In the data rows, 128 means zero.
Here are some points:
array([134, 091, 130, 151, 138, 140, 110, 100, 137, 064, 149, 158, 136, 154, 169, 140])
array([193, 000, 139, 224, 158, 209, 062, 021, 109, 087, 170, 113, 156, 181, 186, 212])
array([134, 245, 145, 039, 057, 122, 169, 089, 107, 000, 097, 159, 135, 093, 157, 144])
array([112, 255, 134, 000, 068, 068, 181, 170, 070, 079, 069, 188, 123, 137, 087, 137])
array([164, 190, 175, 065, 002, 118, 119, 000, 058, 000, 234, 078, 149, 162, 217, 196])
array([126, 255, 105, 000, 090, 076, 112, 115, 104, 044, 093, 154, 165, 179, 142, 137])
array([097, 097, 151, 170, 121, 146, 156, 164, 115, 146, 137, 133, 106, 119, 089, 102])
array([123, 030, 083, 231, 209, 143, 088, 214, 096, 255, 110, 100, 148, 142, 099, 095])
array([166, 006, 118, 208, 123, 165, 090, 065, 134, 018, 140, 099, 118, 144, 136, 172])
array([147, 151, 161, 092, 087, 128, 153, 039, 120, 000, 194, 132, 111, 106, 186, 146])
array([096, 255, 131, 017, 093, 100, 168, 126, 062, 181, 057, 167, 149, 142, 143, 100])
array([079, 255, 152, 000, 086, 060, 170, 144, 100, 077, 031, 108, 156, 115, 133, 147])
array([184, 125, 102, 167, 080, 164, 099, 014, 114, 034, 177, 126, 139, 170, 154, 133])
array([116, 216, 136, 039, 106, 118, 164, 175, 055, 180, 066, 170, 164, 136, 059, 132])
array([080, 255, 156, 000, 058, 032, 139, 110, 054, 044, 095, 180, 106, 134, 163, 126])
array([091, 149, 088, 171, 159, 109, 128, 178, 140, 207, 118, 091, 118, 108, 075, 122])
array([137, 150, 149, 040, 081, 140, 156, 117, 099, 038, 105, 154, 156, 131, 102, 187])
array([152, 188, 135, 061, 101, 113, 129, 094, 102, 095, 068, 142, 125, 154, 118, 117])
array([140, 066, 146, 208, 147, 146, 138, 078, 167, 106, 162, 092, 132, 110, 163, 162])
Here are 12 more points, each followed by its number:
array([121, 000, 058, 249, 188, 170, 085, 162, 181, 159, 171, 122, 073, 121, 107, 145]) 0
array([090, 214, 137, 027, 105, 128, 188, 187, 118, 125, 000, 174, 136, 104, 056, 162]) 1
array([050, 255, 161, 009, 028, 013, 197, 178, 103, 119, 054, 164, 111, 113, 130, 043]) 2
array([128, 255, 133, 000, 085, 125, 154, 099, 087, 015, 126, 154, 131, 151, 131, 085]) 3
array([094, 255, 168, 000, 067, 060, 193, 172, 116, 125, 061, 173, 109, 095, 119, 065]) 4
array([096, 255, 151, 051, 126, 091, 188, 159, 076, 159, 109, 178, 159, 072, 069, 085]) 5
array([101, 152, 106, 090, 157, 147, 155, 218, 086, 255, 006, 134, 188, 094, 059, 041]) 6
array([080, 094, 072, 123, 203, 129, 115, 243, 146, 255, 069, 176, 178, 147, 034, 111]) 7
array([124, 158, 114, 117, 107, 116, 108, 089, 151, 124, 163, 135, 072, 112, 159, 168]) 8
array([076, 143, 155, 175, 119, 145, 154, 191, 164, 220, 076, 153, 104, 070, 069, 121]) 9
array([178, 000, 162, 255, 160, 241, 098, 060, 120, 162, 205, 080, 164, 120, 157, 182]) 10
array([124, 026, 109, 255, 156, 144, 081, 171, 169, 197, 153, 123, 117, 161, 118, 092]) 11
Which of these numbered points is nearest to each point below, ignoring the 2 directions in which the first points spread most? Its number follows each.
array([075, 118, 149, 164, 116, 160, 156, 174, 145, 216, 111, 184, 085, 084, 073, 105]) > 9
array([161, 255, 086, 000, 106, 088, 122, 103, 115, 106, 064, 164, 153, 147, 125, 167]) > 7
array([056, 133, 097, 130, 217, 115, 100, 198, 161, 176, 117, 107, 080, 101, 076, 090]) > 0
array([063, 004, 106, 205, 186, 153, 155, 240, 144, 255, 032, 134, 116, 083, 051, 109]) > 1
array([136, 085, 108, 147, 145, 126, 098, 097, 124, 056, 176, 108, 162, 183, 166, 167]) > 7
array([162, 024, 162, 207, 061, 126, 124, 067, 165, 028, 179, 072, 132, 141, 208, 160]) > 2
array([112, 046, 104, 244, 173, 158, 074, 079, 121, 171, 156, 080, 090, 152, 122, 140]) > 8
array([053, 052, 096, 186, 182, 156, 145, 232, 144, 255, 031, 151, 142, 094, 048, 094]) > 1
array([144, 224, 115, 000, 132, 117, 139, 143, 119, 057, 082, 148, 142, 141, 109, 158]) > 7
array([138, 255, 144, 000, 076, 111, 145, 095, 084, 002, 150, 139, 118, 165, 155, 100]) > 3
array([108, 118, 135, 144, 145, 172, 157, 161, 079, 255, 095, 183, 155, 128, 106, 100]) > 10
array([205, 009, 142, 241, 086, 166, 090, 012, 174, 088, 213, 051, 127, 139, 186, 201]) > 8
array([063, 241, 161, 043, 143, 114, 184, 217, 084, 187, 060, 163, 170, 063, 064, 077]) > 5
array([149, 185, 102, 087, 079, 120, 114, 069, 125, 086, 133, 176, 138, 145, 121, 163]) > 7
array([189, 089, 085, 188, 073, 137, 088, 046, 147, 061, 190, 095, 138, 170, 139, 181]) > 11
array([108, 134, 174, 103, 116, 131, 161, 103, 115, 119, 150, 140, 126, 093, 098, 120]) > 5
array([132, 255, 127, 000, 114, 111, 167, 103, 041, 137, 054, 155, 178, 102, 087, 106]) > 6
array([162, 249, 118, 003, 113, 104, 092, 090, 113, 000, 160, 142, 104, 171, 172, 083]) > 3
array([127, 228, 116, 041, 088, 103, 106, 112, 117, 076, 090, 159, 116, 179, 155, 149]) > 11
array([191, 246, 136, 001, 095, 106, 152, 078, 089, 010, 084, 140, 139, 101, 200, 138]) > 6
array([109, 227, 117, 047, 115, 109, 151, 203, 155, 149, 058, 195, 152, 124, 067, 096]) > 7
array([112, 142, 120, 087, 135, 163, 134, 138, 134, 133, 121, 160, 148, 123, 112, 127]) > 7
array([158, 122, 151, 184, 087, 138, 132, 069, 124, 045, 215, 081, 136, 123, 173, 136]) > 5
array([147, 000, 102, 221, 195, 151, 143, 194, 155, 255, 106, 119, 122, 105, 076, 113]) > 4
array([175, 000, 090, 201, 153, 208, 120, 111, 153, 121, 181, 118, 141, 082, 124, 143]) > 5
array([131, 086, 099, 215, 178, 173, 121, 139, 113, 205, 061, 134, 148, 166, 105, 106]) > 6
array([119, 024, 156, 255, 137, 168, 126, 129, 193, 189, 176, 119, 073, 099, 102, 142]) > 9
array([111, 255, 074, 033, 141, 083, 151, 180, 122, 097, 016, 150, 149, 122, 043, 043]) > 3
array([099, 255, 111, 003, 129, 097, 128, 145, 107, 158, 024, 181, 133, 104, 077, 103]) > 7
